In the rows, zero is written as 128.
The rows of X fall into 3 groups, which share some directions, and each row is roughly a mix of its group's hidden directions, except one row that fits no group.
X (100 x 10):
[[116 130 130 181 111 131 172 114 137 152]
 [169  92 137 140 119 147 151  92 116 148]
 [129 104 165 118 114 126 112 101 131  75]
 [119 102 156 127 182 151 149 131 123 153]
 [150 116 127 125 148 179 172 149 120 128]
 [142 136 119  91 100 144 103 116 121 178]
 [126 105 151 183 127 139 158 151 140 148]
 [167 167 139 146 132 151 112 117 100  97]
 [ 80 114 119 121 144 149  98 139  95 104]
 [ 94 104  96  94 121 139 165 112 147 131]
 [164 142 100 117  91 138 172 137 133 116]
 [ 80 118 109 136 163 167 123 140 134 110]
 [122 124 125 111 114 112 194 146 148 142]
 [192 136 137 146 129 106 132 135  98 134]
 [135 173 166 103 140 156 132 151 112 110]
 [148 127  93 110 110 147 154 118  88 161]
 [145 114 112 149 134 142 141 195 125 133]
 [107 149 119 157 157 119 147  74 118 130]
 [ 65 135 118 113 121 118 106 160 131 116]
 [123 161 143 143 163 120 176 107 108 138]
 [104 152 145  78 123 101 156 113 144 137]
 [108 134  87 160 153 124 127 127  80 133]
 [127 152  93 127 144 123 176 152 153 149]
 [122 137 128 102 117 120 165  69 133 114]
 [145  72 113 144 131 122 165 107 139 113]
 [126 151 152  72  98 119 115 142 148 133]
 [ 90 137 121 168 124  79 140 114 129 116]
 [145 139 101 110 109 180 105 126 117  97]
 [120 102 139 111  97 165 124 172 133 153]
 [111 130 175 129 100 132  90 164 122 124]
 [119 144  90 100 133 130  85 127 147 164]
 [133 132 115 113 113 131 188  89 109 125]
 [ 98 116 114 114 155 186 113 139 127 142]
 [130 148  99 155 166 111 120 121 113  83]
 [123 129 143 132 149 105 154  96 148  76]
 [109 140 154 116 143 133 165  88 137 166]
 [139 168  96 129 108 143 108 145 103  91]
 [ 97 130 119 149 107 146 130 133 137 189]
 [145 164 111 162 126 142 111 138  95  90]
 [110 156  86 113 142 114 160  89 119 130]
 [142 152 177 111 113  98 148 103 148 135]
 [104  97 162 107 110 125 105 149 163 149]
 [ 93 157 114 100 139 109  99 129 167 113]
 [103 128 116 137  85 135 103 111  83 148]
 [123 113 103 130 117 142 182 164 133 102]
 [116 172 109  81 120  98 116 112 119 124]
 [185 123 147  85 118 131 134 108 125 123]
 [115 169 140  98  89 119 107 115 138  99]
 [126 134 162 122 156 111 171  96 154 142]
 [133 149 110  99 109 168 131 133 151 172]
 [139 122 146  70 161 131 114 149 144 113]
 [136 100  92 130 129 185 110 118 121 113]
 [166 136 107 117 147 121 187 118 127 123]
 [112 135 129  83  88 120 109  99 146 151]
 [ 87 147 105 114 102 135 166 124 152 153]
 [147 118 121 122 151 102 147 172 119 173]
 [154 120 146 141 115 136 178  99  97 146]
 [127 157 128  82 118 118 109  82 130 147]
 [122 118 172 149  98 138 148 168 109 114]
 [172 121 105  84 112 145 127 137  96 130]
 [151  98  83 139 136 146 172 134 119 121]
 [150 121 130 135 140  94 109 154 107  76]
 [109 124 152 129 106 138 103 136 178 164]
 [ 78 156 154 127 114 116  89 144 130 127]
 [120 134 165 131 119 125 120 132 188 156]
 [113 143 122 163 136 129 113 160  82 159]
 [134 168 174 143 125 116 122  93 125 102]
 [132  96 114 132  86 171 133 122 154 106]
 [150 116  75 115 118 171 120 142 116 119]
 [131 135 123 140 138  91 139  89 175 107]
 [128 146 105 187 128 135 152 101 116 145]
 [144 141 136  85 113 132  83 126 146 161]
 [145 107 162  91 176 116 120 115 138 119]
 [150 127 117  83 114 147  89 163 120 130]
 [103 119 155 155 131 129 150  97  86 155]
 [132 129 101 114  76 150 103 159 141 142]
 [105 123 156 150 145  95 142  94  91 116]
 [ 99 164 139 135 158 110 150  91 110 109]
 [140 130  81 105 151 135  97  98 103 136]
 [136 138 124 171 112 147 162 114 119 173]
 [128 133  97 126 103 137  80 135  84 122]
 [140 168  98 115  88 132 148 129 123  93]
 [ 67 122 133 139 115 155 142 148 102 133]
 [133  84  99 174 140 150 125 133 109 137]
 [106 150  90 142  79 140 132 124 155 143]
 [ 88  97 134 127 160 137  99  97 110 115]
 [145  87 110  93 103 159 121 131 154 145]
 [ 74 135 130 157 124 128 108 169 140 127]
 [ 81 124  85 112 119 135 122 113 164 123]
 [ 75 128  88 108 133 151 120 138 120 107]
 [108 111  65 120 121 120 151 153 126 136]
 [142 112 107 110  94 153  96 173 137 129]
 [172 142 118 147 134 126 114 133  71 133]
 [133 133 167 130 152 142  83 165 114 137]
 [109 162 113  82 118 102 166 128 131 128]
 [111  91 156 141 115 148 123 121  87 161]
 [150 114 133 102 160 135 129 146 184 115]
 [160 115 174 122 132 116 167 132 148 154]
 [121 107 124 145 140 181  86 136 117 109]
 [146 169 111 150 101 123 146 107 100 160]]

One row of each group comes first, with its name. Which group is each row after those in?
[140 106  73 141 159 132 155 132 127 105] -> (34)
[ 93 145  98 143 148 127 171 112 109 103] -> (75)
[150 127 101 121  99 131  97 177 131 104] -> (49)

[105 159  80 109 126 143 107 138 150 104] -> (49)
[136 137 153 104 133  80 149 145 139 167] -> (75)
[147 140 110  81 125 124 168 131 160 108] -> (34)
[163 139 167  83 111 124 107 116 143 135] -> (34)
[ 95 136 105 158  79 130 130 100 130 147] -> (49)
[126 119 131 107  75 157 133 160 103 145] -> (34)
[136 116 138 180 150 123 160 120  91 117] -> (34)
[173 105  98 109 128 174 125 118 123 136] -> (75)
[137 109 128 166 125  92 114 140 105  83] -> (49)
[169 143 151 107  84 144 117 108 147 114] -> (75)
[120 107 132  88  93 135  83 116 117 148] -> (49)
